In the data rows, the value 128 means zero.
Here are some points:
[102, 148, 114, 103, 103, 127, 116, 116, 103]
[102, 146, 188, 130, 134, 182, 140, 107, 131]
[126, 121, 169, 174, 173, 189, 173, 146, 168]
[143, 102, 113, 146, 131, 120, 102, 148, 159]
[140, 102, 95, 143, 115, 94, 102, 150, 141]
[121, 131, 123, 168, 106, 149, 103, 147, 145]
[136, 151, 119, 120, 91, 117, 102, 123, 93]
[169, 120, 183, 88, 114, 136, 128, 148, 157]
[140, 121, 154, 107, 106, 111, 133, 138, 119]
[123, 200, 128, 171, 100, 120, 160, 157, 170]
[227, 129, 121, 205, 181, 177, 139, 151, 143]
[170, 176, 155, 173, 224, 234, 255, 137, 109]
[135, 109, 119, 136, 128, 121, 107, 140, 152]
[111, 106, 106, 112, 130, 141, 170, 92, 113]
[148, 113, 146, 110, 166, 146, 147, 108, 156]
[112, 123, 125, 114, 110, 109, 113, 115, 105]
[132, 94, 94, 140, 118, 137, 121, 149, 126]
[135, 108, 114, 115, 145, 149, 142, 130, 128]
[118, 117, 124, 119, 115, 109, 115, 122, 117]
[124, 134, 102, 115, 127, 122, 111, 125, 127]
[127, 126, 98, 117, 136, 126, 111, 118, 127]
[135, 112, 138, 98, 134, 145, 112, 112, 106]
[116, 145, 129, 139, 116, 123, 116, 110, 103]
[110, 126, 130, 106, 103, 108, 114, 119, 104]
[125, 132, 120, 146, 126, 119, 121, 131, 126]
12 more points follow, each with its number after it:
[144, 147, 144, 150, 137, 109, 145, 132, 127] 0
[133, 147, 112, 111, 116, 109, 109, 135, 109] 1
[118, 126, 105, 122, 106, 118, 101, 132, 105] 2
[149, 106, 107, 100, 134, 124, 125, 111, 114] 3
[127, 124, 111, 123, 185, 153, 128, 156, 173] 4
[123, 129, 91, 116, 160, 133, 125, 139, 147] 5
[120, 141, 99, 129, 152, 131, 121, 141, 140] 6
[112, 135, 131, 120, 118, 125, 119, 116, 133] 7
[144, 116, 149, 151, 145, 148, 130, 132, 123] 8
[123, 133, 116, 119, 112, 119, 114, 108, 104] 9
[134, 128, 144, 100, 119, 122, 141, 130, 106] 10
[142, 114, 113, 130, 191, 163, 130, 139, 178] 11
Which three of these numbered points are nearest to each point below, looking only along the 2 directions in which the first points spread most? Their numbers follow each, nearest first.
[93, 134, 128, 102, 99, 118, 118, 120, 121] > 9 7 1
[139, 161, 122, 110, 116, 107, 106, 152, 121] > 1 2 3
[124, 141, 137, 159, 172, 131, 136, 130, 133] > 8 0 4
[159, 104, 175, 109, 115, 141, 158, 203, 136] > 8 0 4
[134, 147, 107, 113, 101, 113, 103, 130, 106] > 2 1 9
[147, 98, 151, 86, 111, 145, 106, 135, 120] > 7 3 9
Now 12 new points, numbered from 0 again:
[134, 132, 165, 121, 129, 166, 130, 122, 133] 0
[127, 130, 96, 117, 132, 123, 111, 122, 133] 1
[138, 160, 129, 121, 100, 112, 100, 134, 102] 2
[119, 146, 112, 149, 108, 117, 128, 143, 137] 3
[112, 126, 118, 110, 100, 109, 112, 125, 103] 4
[105, 117, 129, 112, 102, 110, 112, 121, 106] 5
[94, 134, 127, 104, 102, 115, 113, 118, 110] 6
[136, 162, 145, 174, 102, 154, 138, 161, 153] 7
[136, 100, 111, 136, 113, 102, 104, 143, 138] 8
[128, 124, 104, 131, 156, 136, 119, 122, 144] 9
[168, 122, 158, 104, 187, 150, 145, 125, 187] 10
[100, 140, 165, 119, 125, 153, 138, 103, 116] 11
The same question for these:
[142, 120, 109, 108, 150, 132, 168, 112, 144] > 0 9 10
[130, 117, 102, 131, 109, 104, 94, 143, 130] > 8 1 3
[169, 101, 133, 159, 114, 96, 135, 127, 109] > 3 9 1
[125, 132, 93, 114, 132, 120, 108, 129, 129] > 1 2 3
[106, 127, 117, 109, 102, 110, 110, 118, 96] > 5 4 6
[162, 152, 149, 156, 180, 191, 244, 139, 100] > 10 0 7
